The rows of Y fall into 3 groups, which share some directions, and each row is roughly a mix of its group's hidden directions.
Y (79 x 11):
7.8 -18.4 -50.0 -30.6 16.4 -13.9 -14.3 29.5 13.0 -29.7 13.8
16.0 12.6 -52.3 24.8 26.0 -25.9 15.0 -4.4 18.4 -19.2 -23.4
1.9 5.6 -3.4 41.2 -10.1 -22.3 25.3 -11.5 -24.2 53.7 5.4
-28.8 30.5 27.1 29.6 32.4 -21.8 -24.9 -13.7 -25.4 8.6 -13.9
3.5 26.3 45.7 24.7 -9.8 31.7 -2.9 -22.1 -12.9 -4.4 -37.7
-9.9 45.9 10.2 23.1 -25.1 37.2 -4.8 19.6 6.3 34.9 9.8
-25.9 45.6 25.9 27.9 17.6 -12.2 -33.3 -4.7 -25.9 12.0 -2.5
-4.0 9.3 -19.2 28.9 -1.8 -11.3 -34.6 -53.8 -10.8 28.8 -11.7
-20.4 -16.8 -11.6 6.8 8.8 -64.2 2.9 -19.8 -11.7 13.5 28.6
-3.3 -22.3 -41.6 -12.7 3.9 -26.8 26.3 43.6 5.4 -2.0 29.3
8.9 13.6 -9.3 6.5 -2.4 -53.6 48.3 27.4 9.8 9.6 -7.6
19.3 -20.6 -28.3 3.7 -6.9 -30.0 56.6 22.1 -15.6 -5.5 9.3
11.9 25.1 -28.7 44.2 -3.7 -18.4 28.2 -16.6 -22.5 33.1 -6.3
0.0 34.6 4.5 -3.0 -21.3 47.0 -26.7 25.9 28.3 -10.7 20.7
-25.8 33.6 24.9 29.0 26.9 -20.6 -30.0 -14.9 -25.2 13.9 -16.1
26.2 -38.5 -25.0 -36.8 -18.7 0.1 27.4 11.5 22.0 -25.0 11.0
16.1 -28.1 -13.3 -34.4 -18.4 -30.9 48.4 18.1 -4.5 -10.8 10.3
21.9 16.0 -19.1 -20.1 -9.3 56.0 -36.5 -7.4 14.2 -0.4 -17.2
14.2 -20.7 -58.6 -28.7 5.1 -4.1 -1.2 22.5 21.6 2.0 26.4
0.1 -11.0 28.2 -34.7 2.9 -3.3 34.9 43.6 4.5 -30.0 20.9
-11.5 -3.6 48.6 9.8 -2.2 -39.3 37.7 -6.8 -28.1 -12.3 7.0
4.4 18.5 -4.8 -12.8 -0.7 42.4 -55.2 -26.9 16.5 8.2 -12.3
22.7 -56.0 -23.2 -26.8 -14.0 -7.8 36.0 -11.0 0.9 1.8 -4.8
-9.4 0.5 13.5 -3.4 4.3 -39.4 -12.2 -26.8 -60.1 16.6 -3.3
31.5 6.3 -8.1 40.6 -15.3 17.7 3.2 -37.4 -0.8 42.9 -8.3
-11.2 6.5 13.0 29.4 34.1 -26.4 18.3 -22.1 29.6 -2.3 -43.0
4.8 -19.3 -3.3 -2.8 -9.9 -38.3 24.4 -21.2 -49.2 33.3 -7.1
22.4 -47.1 -22.1 -33.9 -13.1 4.2 30.5 6.0 24.0 -22.6 2.7
22.8 -33.6 -24.1 -27.4 -8.5 7.1 28.0 16.8 38.7 -30.2 5.7
-23.3 35.3 22.3 34.2 20.9 2.2 -37.7 -17.2 -23.0 19.2 -9.6
-20.0 -7.7 22.1 11.5 -13.9 -18.4 15.4 -0.6 -33.1 57.3 19.4
-19.6 -1.8 44.4 28.4 1.5 -31.8 41.6 14.0 -21.0 -7.7 -2.6
21.6 -52.2 -21.6 -25.1 -18.7 -8.9 38.6 -13.4 -10.3 10.5 -2.3
3.4 8.8 -7.2 1.2 3.2 30.7 7.9 32.3 60.2 -27.6 5.0
-4.0 -25.4 -34.4 -7.4 5.9 -31.4 33.5 42.5 3.6 -2.2 27.2
-5.3 -6.7 26.2 -28.1 14.4 23.4 -22.1 -3.7 37.3 -44.3 -21.3
-0.3 11.7 -6.0 14.0 5.8 35.3 6.4 27.8 62.4 -15.3 -4.4
1.7 12.2 60.6 28.0 3.1 16.4 5.1 -26.6 -2.9 -4.3 -31.1
-2.9 -19.0 -33.0 -25.0 29.3 -24.6 -7.4 27.9 25.8 -39.6 -1.2
-18.6 12.8 19.0 10.5 26.8 -49.2 -11.1 -16.6 -44.8 2.9 -8.9
-6.4 11.4 58.9 20.0 -9.2 -12.5 28.7 -14.0 -30.8 -10.5 -15.9
-11.1 -3.5 18.9 -16.8 24.8 -1.4 -8.1 9.0 36.6 -56.2 -23.9
4.0 23.1 31.5 37.5 -24.1 15.6 16.1 -29.3 -21.7 34.6 -7.4
-24.8 22.7 24.9 21.2 20.4 -21.3 -27.2 -23.1 -43.6 16.8 -9.6
7.0 12.4 -16.5 43.2 -11.6 -23.3 26.9 -9.2 -28.4 44.0 6.7
-8.3 6.2 60.3 23.5 0.5 6.5 35.1 17.5 -9.1 -16.3 -19.7
5.0 -29.8 -41.7 -16.8 10.6 -29.4 20.8 30.5 15.9 -0.7 32.9
22.7 -18.3 -9.5 -30.1 10.9 -23.3 -21.3 -54.8 13.4 4.3 21.2
3.7 8.8 -29.5 7.6 34.4 -23.5 8.0 4.1 32.2 -43.6 -29.0
14.7 -15.4 -13.9 -23.8 5.5 -40.5 41.4 23.0 5.0 -35.3 14.5
-6.1 -17.5 -3.3 -12.7 11.2 -54.0 -11.7 -43.7 -1.6 9.3 30.3
0.3 -33.3 -3.9 1.6 25.2 -47.6 29.1 -22.8 -30.1 4.3 -16.9
-19.8 15.3 21.4 11.4 24.9 -43.5 -20.9 -20.2 -44.0 4.4 -9.3
13.8 2.7 -11.0 10.1 -34.4 11.7 2.2 -1.7 -39.3 46.8 33.6
29.8 -26.5 -28.5 -28.0 -26.6 18.3 25.4 17.1 30.8 -16.1 15.2
-1.9 5.3 -17.2 -5.8 -3.9 40.1 10.2 64.9 12.7 -10.4 -6.4
19.6 -19.3 -21.0 -12.8 -29.6 47.2 14.1 13.8 41.4 3.3 5.5
19.0 -13.3 -59.3 -21.4 -6.6 -2.4 -12.4 24.5 -14.3 1.9 33.0
9.1 30.5 30.2 46.3 -16.6 13.3 19.4 -31.5 -7.6 15.6 -20.7
15.0 -11.8 -28.1 24.1 35.5 -25.6 6.0 -10.9 41.8 -9.8 -31.1
8.7 -16.6 -13.7 -26.3 -29.5 17.1 -17.2 19.4 -29.3 22.4 46.7
-30.4 -2.2 54.7 -15.4 -21.5 11.9 0.6 1.6 -28.6 27.0 17.4
9.1 -28.3 -4.3 -18.6 -12.6 -29.8 15.3 -25.5 -55.4 18.1 5.3
17.8 -17.2 -62.2 -27.7 2.8 3.7 -8.2 18.0 21.9 4.3 21.1
25.3 8.9 -4.6 38.4 -15.7 16.9 6.1 -38.1 -6.4 47.3 -10.1
20.8 -44.5 -21.6 -33.7 -10.1 -23.6 39.1 5.4 9.5 -17.0 -0.7
6.5 26.0 26.0 13.2 -11.6 31.9 -28.8 -43.0 -11.4 6.3 -32.3
29.0 -36.9 -27.5 -31.3 -24.3 20.2 21.2 10.0 28.5 -15.0 9.6
20.8 -20.2 -36.8 -44.6 11.5 -2.2 -23.0 -11.6 28.7 0.0 28.3
-28.5 33.6 26.7 33.2 25.1 -13.3 -20.9 -13.5 -31.3 19.0 -9.2
11.5 -18.7 -55.0 -28.8 10.2 -12.0 -13.6 30.2 4.6 -20.4 22.1
19.9 3.3 -51.2 -26.3 -6.6 21.7 -39.7 -22.8 11.1 11.9 4.2
3.0 -7.7 -2.6 -40.6 11.2 23.9 -28.1 10.0 27.3 -50.2 -5.8
0.4 -29.2 -25.1 -36.1 19.3 -23.4 -2.9 18.1 30.8 -4.6 40.0
22.5 -20.6 -22.6 -19.2 -33.6 34.0 28.9 20.3 33.0 -1.0 13.1
-10.2 -4.6 2.7 -37.6 -28.2 20.1 -15.2 17.8 -38.4 18.1 39.0
3.5 1.5 19.5 19.5 -31.0 11.9 5.4 -16.1 -31.8 55.5 18.8
16.9 28.5 17.8 49.2 -19.5 14.1 18.8 -32.6 -9.9 21.0 -15.8
17.3 -19.6 0.2 -26.3 12.2 -33.9 -14.7 -55.1 8.8 2.1 24.5
One row of each group comes first, with its name. Which group is each row after those in?
-10.4 -3.5 29.2 -8.7 24.5 1.6 -6.6 -1.6 41.0 -48.2 -30.2
U
18.8 -43.3 -18.3 -23.9 20.1 -16.8 -21.1 -27.9 -0.5 -39.3 -4.7
T
6.0 -10.4 1.9 -29.4 1.7 16.7 28.9 59.2 14.0 -24.3 13.7
M

23.9 -24.3 -23.8 -26.2 -31.3 31.4 23.2 18.3 31.9 -9.6 15.7
T
-26.5 -6.3 43.3 29.5 9.5 -27.7 38.3 26.2 -7.9 -7.3 0.3
M
-12.8 15.7 14.0 12.8 -1.1 44.0 -55.4 -23.5 -11.2 12.3 0.1
T
11.2 20.5 -20.2 40.6 -15.7 -11.8 24.9 -15.6 -30.6 42.5 4.1
U
14.7 6.8 -33.6 -28.2 -0.3 37.0 -47.7 -15.1 22.5 6.8 0.5
M
-3.0 18.2 55.4 23.3 0.3 20.1 -12.3 -33.8 -4.1 -1.0 -30.9
M
-6.2 -12.2 10.2 -6.0 -6.4 -27.7 -5.0 -32.0 -60.1 28.2 -4.1
T
-18.4 -4.0 19.1 12.0 -0.8 -5.8 -15.8 -35.1 -47.8 41.0 -16.5
T
-4.4 2.1 -33.8 -16.5 -17.2 -13.3 4.5 31.1 -43.5 13.3 40.6
U
